Here are some numbered points:
-1.0|-1.2|-0.9| 2.3|-1.3| 2.2| 1.4| 0.9 0
-0.3| 1.5| 0.3| 0.7|-2.4|-1.0| 1.2| 0.0 1
 1.6| 0.2| 0.1|-2.7| 3.2|-0.4|-1.2|-1.4 2
-0.1|-1.4|-1.1|-0.1| 1.3| 0.6|-1.0|-1.3 3
 0.2| 1.1|-0.1|-1.5| 0.6| 0.7| 0.2|-1.9 4
 0.1| 0.0| 0.1|-0.4| 0.1| 0.7| 0.6| 0.9 5
 0.4| 0.8|-1.1| 0.4|-1.8|-1.4|-1.7|-0.5 6
 0.2| 0.0| 0.5|-0.2| 0.5| 0.0| 0.3| 0.4 7
 0.7|-0.3|-1.0|-0.3| 0.6|-1.2|-0.5| 0.6 8
-0.2| 0.9| 0.6|-1.5| 0.4|-0.3|-0.9|-0.9 9
-0.9|-0.9| 1.7| 0.1| 0.2| 0.7|-0.2| 0.2 10
 0.1| 0.5|-1.0| 0.3|-0.7| 0.9| 0.8| 0.0 11
 0.2|-0.2| 0.4|-0.1| 0.3|-0.1| 0.4| 0.4 12
-0.5|-0.8| 0.9|-0.9| 1.0| 0.1|-0.8| 0.2 13
-0.3| 1.1|-0.1| 0.8|-1.1|-0.1| 1.0| 0.4 14
-0.2| 1.6| 0.5| 0.5|-2.4|-1.0| 1.2|-0.4 15
-0.1|-3.3|-1.3| 3.0|-1.5| 1.0| 0.5| 0.7 16
New points follow, each followed by the numbers of its three nearest points above, nearest first.
 0.5| 0.8|-1.1| 0.3|-1.7|-1.4|-1.4|-0.5 --> 6 8 14
-0.6|-1.0| 1.6| 0.1| 0.1| 0.6| 0.1| 0.4 --> 10 12 13
-0.4| 1.2|-0.5| 0.9|-1.1| 0.0| 1.2| 0.5 --> 14 11 1
 0.3| 0.1|-0.1|-0.4|-0.1| 0.8| 0.7| 0.9 --> 5 12 7
 0.3| 1.0|-1.1| 0.4|-1.8|-1.3|-1.7|-0.5 --> 6 8 14
-0.5|-0.9| 1.8| 1.4|-1.6|-1.2|-1.8| 1.3 --> 10 12 6
-0.6|-0.8| 0.9|-0.8| 0.8| 0.1|-0.5| 0.2 --> 13 10 7
